In the data rows, 128 means zero.
How far apart are the two rows of each pair, measured in a hidden way? 0 means very close, and 20 very far. Two or three weighted sums of its numbers give each row a place; it is the straight-line distance between the places.
[153 147 144  80 168 120 157  98 132 159]
[102 130 106 141 105 152 104 134 120 103] ~ 10
[115 130 106 106 131 111 137 120 136 123]
[150 135 113  86 151 115 155  93 129 139] ~ 5
[130 158 141 131 118 159 123 104  95 105]
[103 122 119 142 102 173  96 135 103 104] ~ 3
[149 115 160 164 142 124 150 134 114 136]
[ 85 123 106 131 100 150  82 141 112  99] ~ 17
[119  97 147 165 110 157 111 144 106 125]
[163 134 160 132 159 118 161 110 126 148] ~ 10
[ 87 126 101 142 104 136  88 153 131 103]
[148 135 134  97 166 110 156 101 136 136] ~ 13
[144 135 128 106 147 119 152 104 135 138]
[157 145 153 136 156 126 160 100 120 143] ~ 6
[172 118 153 106 177  86 157 124 130 197]
[ 85 119 104 139 104 151  83 145 129  96] ~ 12
[101 140 118 146  97 148 101 143 132 103]
[146 159 140 113 146 129 152 100 127 126] ~ 8
[152 118 109  87 152  88 155 116 128 155]
[155 149 160 108 145 128 158 105 125 145] ~ 7
[142 129 118  95 146 127 148 111 140 130]
[147 155 136 101 136 123 151 100 132 128] ~ 5
[146 128 158 152 142 144 144 106 102 121]
[155 119 127  78 170 119 155  86 138 151] ~ 7
[100 129  93 127 125 117 114 139 138 111]
[121 120 133 152 113 152 120 133 122 110] ~ 7
[ 92 126 119 147  86 158  96 156 128 121]
[154 139 139  82 165 116 157  94 138 150] ~ 14
[133 144 151 137 115 166 129  99  84 117]
[152 131 141  85 159 124 150  87 133 154] ~ 8
[161 128 128  69 174 103 152  92 140 184]
[137 163 139 123 128 137 142 109 130 118] ~ 10
[ 82 132  99 139 103 148  87 140 141  93]
[142 164 150 131 140 139 139  99 117 121] ~ 7
[137 116 148 144 116 152 134 125 105 119]
[120  66 149 178  85 141 100 195 114 140] ~ 5
[ 84 124 115 144 101 148  79 147 131  91]
[147 104 170 174 117 154 137 125  88 128] ~ 17
[140 122 120 117 137  92 147 139 144 147]
[166 129 175 145 160 111 159 102 129 152] ~ 5
[115 117  94 101 135 123 122 119 132 125]
[144 139 139 106 142 124 152 118 134 137] ~ 12
[ 93 129 113 134  98 168  90 132 115 101]
[ 99 121  86  99 134 112 123 133 128 122] ~ 9
[111 141 124 144 102 172 113 111  99 112]
[114 128 112 123 130 131 128 129 140 124] ~ 15
[ 93  98 109 147  89 155  75 148 118 112]
[ 92 128 112 138 100 158  91 135 124  98] ~ 9
[159 124 130  85 167 103 157 104 142 163]
[131 159 156 154 113 143 121 134 109 121] ~ 9
[140 117 106  80 152 113 153  97 130 145]
[157 127 139  87 165 120 157  89 125 168] ~ 5
[116 154 137 138 110 159 119 125 114 109]
[128 119 137 148 112 137 120 144 136 117] ~ 5
[148  76 175 183 120 145 139 140  96 136]
[109 144 107 128 118 139 119 126 132 102] ~ 16
[ 88 135 109 131 101 140  86 148 134 103]
[157 138 118  84 151 119 155  91 135 137] ~ 7
[158 115 142 125 134  93 154 146 143 164]
[ 94 135  86 124 121 118  99 143 141 102] ~ 14
[ 96 131 100 138 101 141  98 143 132 102]
[158 134 139 105 163 113 170 102 137 153] ~ 13
[120 136 110 104 140 128 134 108 135 114]
[124 145 124 120 133 137 130 112 127 105] ~ 1
[116 114 128 164 113 114 115 174 128 124]
[135 158 134 120 130 152 135 105 121 105] ~ 9
[125  72 151 179  96 139 107 192 118 141]
[158 146 142 105 169 109 159  93 128 140] ~ 6
[136 124 127 126 133 107 144 136 139 137]
[101 140 106 136 112 148 112 129 129  96] ~ 7
[ 98 119  98 140 105 119  97 152 137 101]
[ 81 131  96 133 108 135 105 142 123 108] ~ 8
[ 95 132  92 139 125 136  94 139 129  93]
[148 150 139 116 150 123 148  92 126 128] ~ 10
[140 148 143 124 123 125 142 120 145 132]
[156 120 139 131 128  95 151 143 141 152] ~ 2
[104 117 114 153 103 112  97 171 129 120]
[129 115 103 104 132  75 126 157 133 158] ~ 2
[181 113 148 123 161  81 162 120 150 198]
[174 115 148 113 165  90 157 120 144 188] ~ 6
[138 167 155 152 109 140 128 123 101 130]
[115 136 105 117 129 123 127 119 139 111] ~ 15
[ 91 130 104 139 107 153  90 140 124  97]
[124 107 129 165 109  98 114 186 134 132] ~ 12
[ 82 130  96 140 102 146  83 144 122  97]
[132  83 151 169  97 141 113 169 114 131] ~ 12
[144  88 159 179 107 148 130 157 110 139]
[128 112 126 146 120  73 121 185 135 152] ~ 13
[ 98 132 115 139 104 154 100 139 133 100]
[135 105 105  85 154 113 148  96 120 147] ~ 11
[154  96 119 112 142  59 147 169 127 188]
[140 148 132 107 146 127 148  96 128 125] ~ 10
[152 152 142 103 156 124 155  91 118 130]
[127 168 149 138 115 150 131 125 100 117] ~ 8
[ 96 144 121 151  99 142 101 143 136 107]
[144 160 137 128 135 143 139  96 110 116] ~ 6
[ 91 136 107 147  99 150  83 151 138 104]
[130 149 136 134 127 156 125 106 112 105] ~ 10
[125  99 141 165 108 138 114 161 126 125]
[116 137 105 119 124 141 119 124 146 103] ~ 8
[154 119 124 109 136  80 154 142 144 160]
[127 121 130 141 121 130 132 139 122 120] ~ 4
[145 135 122  80 150 107 154 102 145 140]
[108 112 130 156 100 161  98 142 113 116] ~ 13
[114 133 114 138 118 144 115 129 125 117]
[100 116  94 113 131 121 111 126 132 112] ~ 7
[163 119 140 121 141  68 158 151 143 159]
[133 127 109  88 146 110 142 101 132 136] ~ 13
[ 95 137 110 128 119 136 113 133 130 106]
[155 143 138  96 177 115 156  87 140 156] ~ 2
[ 98 130 130 137  82 163  83 152 123 115]
[122 131 100 104 132 125 135 115 127 124] ~ 6
[111 157 134 149 104 143 109 136 127 122]
[178 119 165 109 174  86 156 126 152 188] ~ 11
[ 93 120 122 141  93 166  99 132 117 105]
[161 131 155 126 157 101 158 112 143 152] ~ 12
[149 166 173 141 105 117 146 118  92 128]
[114  90 132 176  94 119 100 197 118 138] ~ 8
[145 137 129 111 147 117 149 105 134 127]
[ 86 138 101 137 106 142  90 138 131  88] ~ 8
[141 133 139 131 137 114 144 120 129 111]
[137 126 134  99 157 120 155 104 134 149] ~ 8
[125 122 112 140 125  92 127 162 141 139]
[107 127 119 134 122 138 117 138 139 107] ~ 10
[147 159 148 121 148 133 147  88 114 120]
[154 137 128  71 172 118 159  85 140 161] ~ 2
[151 127 131  84 162 123 160  95 137 144]
[146 127 114  85 151 120 155  96 135 152] ~ 9
[126 147 129 121 129 138 139 113 143 122]
[ 93 140 100 132 114 142  97 139 137 110] ~ 10
[107 141 111 126 117 137 119 129 135 106]
[120 118  92  92 140 109 128 127 128 137] ~ 5
[160 158 172 127 156 122 155 110 134 146]
[ 94 139 126 159  88 148  92 151 132 118] ~ 16
[150 154 142  99 166 119 153  84 133 146]
[138 136 111  97 148 114 148 105 130 134] ~ 2
[164 124 158 146 142  93 160 140 138 154]
[160 131 161 137 154 114 161 117 125 139] ~ 6
[104 144 104 134 120 142 121 129 133 102]
[126 108  85  90 137  90 132 138 123 156] ~ 9
[115  90 138 174  96 128  97 186 124 129]
[ 87 121 108 134  94 165  77 135 120 107] ~ 13
[108 137  89 113 131 127 121 130 129 111]
[153 115 137 104 151 124 158 113 131 163] ~ 11
[107 116 119 149 108  98 102 178 137 121]
[134 118 140 152 120 132 129 130 127 113] ~ 8
[136  87 161 176 103 146 120 160 100 141]
[ 93 133 104 144 110 131 105 138 144 105] ~ 12
[106 140 108 130 122 139 115 125 134  99]
[114 145 132 142 101 161 108 122 106 111] ~ 12
[138 128 128 123 138 106 143 134 135 129]
[146 133 143 136 133 118 144 117 128 124] ~ 5
[125 113 119 145 122  72 124 186 133 150]
[140  94 161 180 108 152 130 147 101 138] ~ 16
[ 91 115 101 145 101 122  86 158 133 111]
[151 140 151 133 148 138 152  97 114 119] ~ 13
[145 146 137 113 148 126 152  93 130 127]
[112 152 138 142  97 150 112 139 119 119] ~ 9
[123 139 112 134 125 158 124 116 121 106]
[125 116 137 156 116 137 120 139 133 119] ~ 4
[154 115 144 142 125  95 142 161 140 150]
[147 131 123  91 154 118 146  95 133 133] ~ 12
[158 121 126  73 174 111 157  79 135 174]
[ 80 131  97 147 109 126  92 140 133 100] ~ 10
[141  92 163 187 102 140 125 169 103 141]
[ 87 121 106 137 105 141  89 141 130  97] ~ 14
[173 127 165 111 175  96 163 118 148 182]
[114 111  95  99 135 118 126 129 128 130] ~ 10
[158 124 119  96 158 105 157 108 136 149]
[103 127 104 144 126 134 112 140 136 107] ~ 6
[ 94 102 117 144 100 166  86 149 121 117]
[ 90 127 121 131  86 177  71 144 124 113] ~ 5
[104 133 124 143 105 150 102 136 133  95]
[149 129 148 136 134 121 146 116 127 119] ~ 7
[158 103 151  94 162 117 156 108 135 172]
[ 99 130 131 139  79 163  92 152 118 122] ~ 13
[103 129 119 145 108 160  97 138 125 103]
[119 131 103 111 137 121 128 128 141 117] ~ 7
[ 92 136 124 137  92 154  85 152 139 116]
[103 119 107 133 113 142 104 136 123  99] ~ 8
